(in the rows, 128 means zero)
One turn moves each row of this set onto another row. After a few examples, where does it send each row asked below?
k_98: [132 133 112 140 155 146 118 181 127 125  96 121 149]
k_492: [111 168 126 138 153 156 118 125 150 127 139 139 123]
k_171: [141 120  92 127 158 148 128 147 115 140  90 122 144]
k_418: [131 105 122 151 168 135 114  90 119 143 130 111 128]
k_513: [148 118  81 119 165 130 131 154 115 139 130 140 139]
k_669: [110 164 125 137 151 159 120 116 147 131 130 136 123]
k_600: [107 100 152 109 117 127 105 151 126 115 162 141 112]
k_122: [100 105 167 121 110 142 100 154 129 112 129 126 119]
k_2: [138  84 146 122 127 104 130 156 123  98 115 124 153]
k_739: [114 163 118 134 154 156 121 110 143 135 138 138 120]
k_95: [103  93 155 111 111 148 110 124 117 126 115 123 115]
k_898: [112  88 137 101 116 132 113 119 114 127 148 138 109]
k_762: [119 123 150 169 162 145 100 121 132 128 110  98 139]
k_917: [140 132 101 132 162 126 119 188 128 124 134 139 145]
k_740: [114 165 120 134 154 151 121 119 146 129 148 143 122]
k_321: [134 115 122 152 174 114 107 118 127 131 175 128 125]
k_258: [141  77 136 116 127 102 134 143 117 104 119 126 149]
k_761: [140  81 140 119 128 100 130 153 121  99 124 129 151]
k_456: [139  80 143 121 127 107 133 146 119 102 109 122 152]
k_448: [121 130 151 171 168 124  96 152 141 116 155 115 137]

k_122 turns into k_95
k_917 turns into k_98
Now find these:
k_669 turns into k_739
k_418 turns into k_321
k_456 turns into k_258

One turn moves each row of this set onto another row. After a few examples, where does it send each row asked below?
k_446: [122 147 138 155 146 108  92 139 124 132 128 113 162 140 119 131 147 150
 130 101  94 131 116 127 119 111]
k_517: [140 107 149 120 147 151 130 151 111 115 114 159 138 133 162 148 155 156
 148 170 109 146 144 139 118  98]
k_42: [131 106 143 120 151 138 128 146 128 112 114 152 135 124 161 161 148 177
 142 164 106 159 145 151 136 113]
k_214: [137 115 132 119 122 107 165 146 135 124  90 175 134 126 135 113 160 125
 121 113 133 157 117 126 121 147]
k_299: [ 75 135 119 122 193 144 120 138 135 133 119 142 121 118 128 184 149 109
 141 143 125 129 106 133  86 145]
k_550: [116 119 128 129 157  93 126 122 159 125  92 159 133 149 116 110 139 144
 170 123 100 124 154 146  99 124]
k_794: [ 97 133 109 122 147 156 136 102 126 137 124 160 128 135 160 128 149  89
 114 155  94 146 114 150 136 176]
k_772: [122 134 158 144 130 134 106 130 126 139 101 124 148 111 135 131 169 113
  88 117  92 135 119 131 107 138]
k_138: [130 115 155 147 132 105 137 133 127 139  86 165 151 151 118 112 168 118
 157 129 133 120 132 117  99 121]
k_308: [145 162 145 114 131 111 108 144 145 123 103 124 128 129 133 145 143 137
 117 101 100 146  85 128 147 140]
k_288: [ 69 130  96 145 164 120 106 131 154 137 125 159 131 128 160 122 123 131
  96 115 115 158 108 139 115 152]
k_476: [131 110 150 122 167 128 127 145 130 120 107 139 122 157 166 155 159 167
 162 171 103 155 126 141 117 103]
k_764: [117 161 112 166 148 131 117 162 119 109 128 161 110 138 133 184 116 121
 135 141 146 111 116 140 119 126]
k_832: [109 137 114 112 139 142 102 149 123 125 108 170 148 133 125 124 117  93
 120 132 141 131  78 102 148 124]
k_337: [125 113 106 111 121 130 118 137 145 165 117 178 132 100 113 142 170 130
 134 185 136 123 114 136 131 144]
k_904: [142 153 135 116 149 123 104 136 120 108 109 138 114 148 141  98 155 110
 130  99  84 139 111 127 103 120]
k_44: [132 118 153 127 151 136 137 141 129 122 109 149 119 143 167 156 167 167
 145 162 109 179 139 147 120 120]
k_361: [118 100 133 117 140  99 165 149 176 149  83 142 136 129 143 141 145 138
 110 133 107 130  96 140 109 142]
k_215: [117 114 132 111 164 113  92 131 139 109  97 121 132 116 140 126 135 127
 106 117  70 110 108 139 122 127]
k_710: [ 82 139 103 122 185 142 128 135 122 101 111 145 100 135 104 161 138 101
 140 148 115 158 122 136 104 142]
k_680: [ 77 149 139 168 155 112  84 115 150 153  90 151 121 163 142 135 145 107
 126 137 130 145 101 125 122 150]
k_767: [ 98 148 130 156 169 139 114 153 122 137 128 156 126 122 147 190 146 114
 139 135 150 106 107 130  93 136]
k_734: [142 108 158 108 150 145 133 152 130 123  98 147 126 138 168 163 156 153
 146 178 107 143 118 138 125 105]
k_339: [110 155  98 145 153 136 133 153 117  90 114 157  92 141 111 167 118 109
 122 147 128 149 118 141 128 137]
k_604: [ 79 125 109 155 172 135 112  99 120 151 145 140 159 160 152 132 148 115
 149 152  98 119 119 143 122 148]
k_636: [ 98 157 106 117 143 153  87 124 144 127 122 183 137 118 127 112 109 107
 130 120 115 140 140 135 120 136]
k_693: [129 128 103 129 131 116 126 136 149 159 108 170  85 155 130 118 180 118
 143 188 120 138 111 141 105 140]
k_654: [131 164 112 145 130 148 130 126 105 137 147 163 141 175 154 128 141  97
 152 144 122 127 100 130 142 140]
k_638: [114  91  84 119 152 111 115 145 138 151 121 159 124 142 114 122 158 134
 150 192 116 105 103 131 117 113]
k_614: [112 138  86 113 158 135 118 114 126 112 137 156 134 152 146 132 106 116
 147 150  92 117 106 150 166 148]
k_478: [119 119  86 126 142  86 114 137 158 145 121 170  99 134 135 139 158 162
 146 168 131 136 104 149 145 152]
k_577: [102 157 117 143 146 137 102 150 159 160 113 138 137 173 128 135 110 106
 129 146 114 122  77 118 113 107]
k_144: [107 147 123 142 139 135 123 119 143 163 132 136 153 148 158 171 134 119
 133 156 114 116  80 141 159 161]
k_179: [123 130  83 139 130 117 118 142 136 158 154 180 127 128 125 118 168 156
 154 158 134 138 135 143 108 131]
k_76: [135 122 120 116 132 102 144 153 175 137 103 150 153 130 113 139 109 155
 146 129 103 109 124 147 122 112]

k_693 turns into k_179
k_339 turns into k_767
k_288 turns into k_832
Now find these:
k_361 turns into k_214
k_446 turns into k_215
k_654 turns into k_604
k_734 turns into k_44

